0: [-0.5  1.6  0.  -0.2 -0.6 -0.2 -1.   0.1 -2.5 -2.5 -2.3 -2.1 -2.1 -2. ]
1: [ 0.6 -1.1 -0.2  0.5  0.5  0.5  0.1 -0.2 -0.1  1.  -0.9 -0.2 -0.1  0.6]
2: [ 0.3 -1.8  0.3  1.7 -1.9 -0.1  1.4  0.2  1.1  0.  -1.   0.1 -0.5  1.2]
3: [-0.5  0.2  0.1 -0.1  1.4  0.5 -0.7  0.1 -0.4  0.2  0.4  0.3  0.8  0.2]
4: [ 1.   0.  -0.1  0.9  0.3  0.  -0.5  0.7  0.3  1.2 -1.3 -0.4  0.8  1.2]
5: [-2.1  1.3 -0.2 -0.2 -0.6 -0.4 -0.7  0.5 -0.1 -2.5 -2.3 -2.1 -2.1 -2. ]
6: [ 0.9  1.4 -0.2 -1.3  0.3 -1.1 -0.3  0.2  0.5  0.4  0.4 -0.3 -1.4 -1.3]
7: [ 0.   0.2  0.2 -0.1  1.   0.8 -0.6  0.   0.1  0.4  1.3  2.1  1.6 -0.2]
8: [ 0.4  0.7 -0.2 -1.8 -0.1 -1.4  0.7  0.2 -0.2 -0.1  1.  -0.1  0.7  1.2]
9: [-0.6  1.3  0.1 -0.9 -0.4  0.  -0.6  0.   0.   0.5  1.6  0.7  1.2  0.2]
10: [-1.1  1.6 -0.2 -0.4 -0.9 -0.8 -0.3 -0.3  0.3  1.   1.5  1.2  0.9  0.6]
11: [ 0.7 -0.5 -0.2 -1.3  1.  -0.9 -0.5  0.2 -0.5  0.6  0.3  0.9  0.6  1.2]
12: [-0.5  1.6 -0.2 -0.3 -1.6 -0.6  0.3 -0.1 -0.4  0.5  0.9  0.6  0.6  1.2]
13: [ 1.1 -1.   0.1  0.9  0.9  0.5 -0.7  0.2 -0.1  0.8 -1.4 -0.9  0.1  0.6]
14: [-0.9  1.3  0.1 -0.7 -1.4 -1.1 -0.4 -0.1 -0.3  0.4  1.1  0.4  0.6  1.3]
15: [ 1.1 -0.1  0.  -0.8  0.9 -0.4 -0.3  0.3 -2.  -2.2 -1.9 -1.6 -2.  -1.2]
16: [-0.1 -1.6 -0.1 -0.7  1.3  0.6 -0.5  0.  -1.  -1.3  0.9  0.8 -0.1  0.5]
17: [ 0.9  0.4  0.1  0.7 -0.7  0.   0.4  0.1 -0.2 -0.7 -0.6  0.3 -1.1  1.6]
18: [ 0.5 -1.2  0.2  1.6 -1.5  0.5  2.2  0.3  0.7 -2.5 -2.3 -2.1 -2.1 -2. ]
19: [ 1.1 -0.3  0.5  1.  -1.2 -0.1  1.2 -1.8  1.  -1.2 -0.5  0.6  0.1  1.1]
20: [-1.7 -0.5 -0.2 -0.4  1.5  0.7 -0.8  0.1 -0.4  0.5  1.6 -0.2  0.4 -0.2]
21: [ 0.8 -1.9  0.2  1.7 -1.5  0.1  1.1  0.3  0.8  0.6 -1.   0.3 -0.5  1.4]
22: [-0.9  0.  -0.4 -0.2  1.3  0.2 -0.8  0.1  0.5  0.4  0.9 -1.6 -1.5 -1.3]
23: [-0.3  0.2 -0.2 -0.4  0.7  0.8 -0.1 -0.1  0.2  0.9  1.6  1.3  1.1  0.6]
24: [ 0.6  0.1  0.   1.  -0.9 -0.1  1.1  0.2 -0.1 -1.  -1.  -0.4 -0.9  1.7]
25: [ 1.5 -0.7  0.8  0.8 -1.5 -0.2  1.  -0.7  0.7 -1.2 -1.2  0.   0.9  1.3]

[ 0.5 -0.1  0.1  0.3  1.5  0.5 -0.7  0.7  0.   0.4 -0.1  0.1  0.9  0.3] 3 4 13 1 11
[ 0.6 -1.7  0.   1.1 -1.4  0.5  1.4  0.4 -1.7 -1.8 -1.9 -1.7 -1.6 -2. ] 18 15 0 24 5
[ 0.8  1.6  0.1 -1.5 -0.6 -2.3  1.   0.1 -0.7 -0.6  0.6 -0.5  1.   1.4] 8 14 12 11 9
[-1.5 -0.5 -0.4 -0.6  1.5  0.5 -0.2  0.3 -0.7 -0.4  1.7 -0.2  0.2 -0.2] 20 3 16 23 22
[ 0.  -0.9  0.1  1.1 -1.   0.6  1.7  0.   0.6 -1.8 -1.5 -1.4 -1.5 -2. ] 18 24 2 5 15
[ 0.7  1.3 -0.2 -2.  -0.4 -2.   0.8  0.3  0.   0.2  1.1 -0.3  1.2  1.3] 8 14 12 11 9
[ 1.  -1.7  0.9  1.5 -1.5  0.4  1.3 -0.9  1.2 -1.2 -1.7 -2.1 -2.1 -2. ] 18 2 21 24 19
[-1.6  0.1 -0.5  0.2  1.2  0.5 -0.9  0.1  0.8  0.3  1.1 -2.1 -2.1 -2. ] 22 20 6 3 5
[ 1.2  0.3 -0.2  0.2  1.4 -0.3 -0.5  0.4  0.4  0.9 -1.   0.1  1.1  0.9] 4 13 1 11 3
[-0.5  1.   0.  -0.8  0.2  0.2 -0.5  0.3  0.1  0.4  1.3  0.5  1.3 -0.4] 9 23 3 7 10
[-0.7 -1.2 -0.3 -0.8  0.9  0.5 -0.1  0.5 -0.6 -1.3  1.2  0.7 -1.2  0.8] 16 20 3 11 23
[ 0.7  1.4  0.  -1.2 -0.1 -1.1  0.1  0.2 -0.1  0.   0.5 -0.1  1.2  0.9] 8 14 9 12 11
[ 0.  -1.2  0.9  0.6 -0.5 -0.2  0.4  0.2 -2.  -1.8 -1.9 -1.6 -1.4 -1.3] 15 0 18 5 24
[-0.4  0.2  0.2  0.3  1.2  0.4 -0.8  0.3  0.1  0.4  1.3  1.9  0.6 -1.4] 7 3 23 20 9
[ 1.4  0.1  0.2  1.4 -0.7  0.8  1.8 -0.9  0.7 -1.1 -0.9 -0.3 -2.1 -2. ] 18 19 24 17 2
[ 1.1 -1.4  0.1  1.5 -0.2  0.4  2.5  0.1  0.6 -0.1 -2.3 -2.1 -2.1 -2. ] 18 2 1 21 24
[ 0.9 -0.8  0.1 -0.9  0.4 -0.3  0.   0.  -0.3  0.8 -0.3  0.6  0.4  1.8] 11 1 4 8 3
[-1.6  0.8 -0.1 -0.8 -0.9 -0.9  0.   0.2 -0.4  0.3 -2.3 -2.1 -2.1 -2. ] 5 0 22 6 15
[-0.3 -1.6 -0.3 -0.6  1.1  0.6  0.1  0.4 -0.6 -1.2  1.1  0.8 -0.7  0.8] 16 3 20 11 23
[ 0.7  1.5  0.3 -1.8 -0.8 -2.6  1.1  0.1 -0.4 -0.9  1.  -0.2  1.2  1.2] 8 14 12 9 11
[-0.3  0.9 -0.1  0.1 -0.8  0.1 -0.3  0.2 -2.5 -2.5 -2.3 -2.1 -2.1 -2. ] 0 15 5 18 24
[ 0.1  0.   0.   0.1  1.3  0.5 -0.8  0.6  0.   0.4  0.2  0.3  0.9  0.2] 3 23 7 11 1
[ 1.5 -1.1  0.8  0.8 -1.1  0.   0.8 -0.7  0.2 -1.6 -1.7 -0.3  0.2  0.6] 25 19 24 17 2
[ 1.5 -0.6  0.5  1.3 -1.7  0.8  1.7 -2.3  1.4 -1.6 -0.3  0.4 -0.5 -2. ] 19 25 18 2 24
[-0.1 -0.1  0.2  0.2  1.1  0.6 -0.4  0.4  0.4  0.6  1.3  2.7  1.4 -0.2] 7 23 3 9 11
[ 1.5  1.3 -0.2 -1.3  0.8 -1.  -0.1  0.3  0.7  0.3  0.  -0.6 -2.1 -2. ] 6 22 15 8 3
[ 0.  -1.5  0.3 -0.3  0.7  0.7 -0.1  0.  -0.7 -1.1  0.3  0.9 -0.2  0.7] 16 3 1 11 17
[-1.7  0.7  0.1  0.1 -0.7 -0.3 -0.4  0.4 -0.6 -2.5 -2.3 -2.1 -2.1 -2. ] 5 0 15 18 22
[ 0.8 -0.3  0.4  1.  -1.4  0.5  0.8 -1.3  1.2 -0.9 -0.3  0.7  0.1  0.9] 19 25 17 2 24
[ 1.1 -0.3  0.1 -1.5  1.4 -0.8 -0.3  0.3 -0.3  0.8 -0.3  0.4  1.1  1.2] 11 8 3 4 1
[-0.9 -0.1  0.4  0.3  0.3  0.3  0.3 -0.3  0.2 -0.7  0.5  0.2 -0.3  0.9] 3 17 16 23 1
[ 1.4  0.9 -0.1 -0.7  0.3 -0.7  0.2 -0.1  0.8 -0.1 -0.2 -0.4 -1.8 -1.3] 6 22 17 1 8
[ 1.2 -0.7  0.5  1.7 -1.4  0.5  1.3 -1.3  1.  -2.2 -1.9 -1.8 -2.  -1.3] 18 19 24 25 2
[ 0.1  0.2 -0.1 -0.1  1.4  0.3 -0.5  0.2  0.   0.6  0.  -0.2  0.9  0.5] 3 1 11 4 23
[-1.   0.  -0.1 -0.4  0.8  0.5 -0.4  0.1  0.5  0.5 -1.5 -1.2 -1.4 -1.7] 22 6 1 13 3
[ 0.6  1.6  0.  -1.4 -0.1 -1.7  0.2  0.   0.   0.   1.2  0.   1.2  0.8] 8 14 9 12 10
[-1.1 -1.8 -0.3 -0.8  1.3  0.4 -0.5  0.2 -0.9 -1.   0.8  0.9 -0.4  0.2] 16 20 3 11 23
[ 0.7  1.4  0.1 -1.7 -0.4 -2.4  0.4  0.3 -0.3 -0.4  0.8 -0.1  1.2  0.9] 8 14 12 11 9
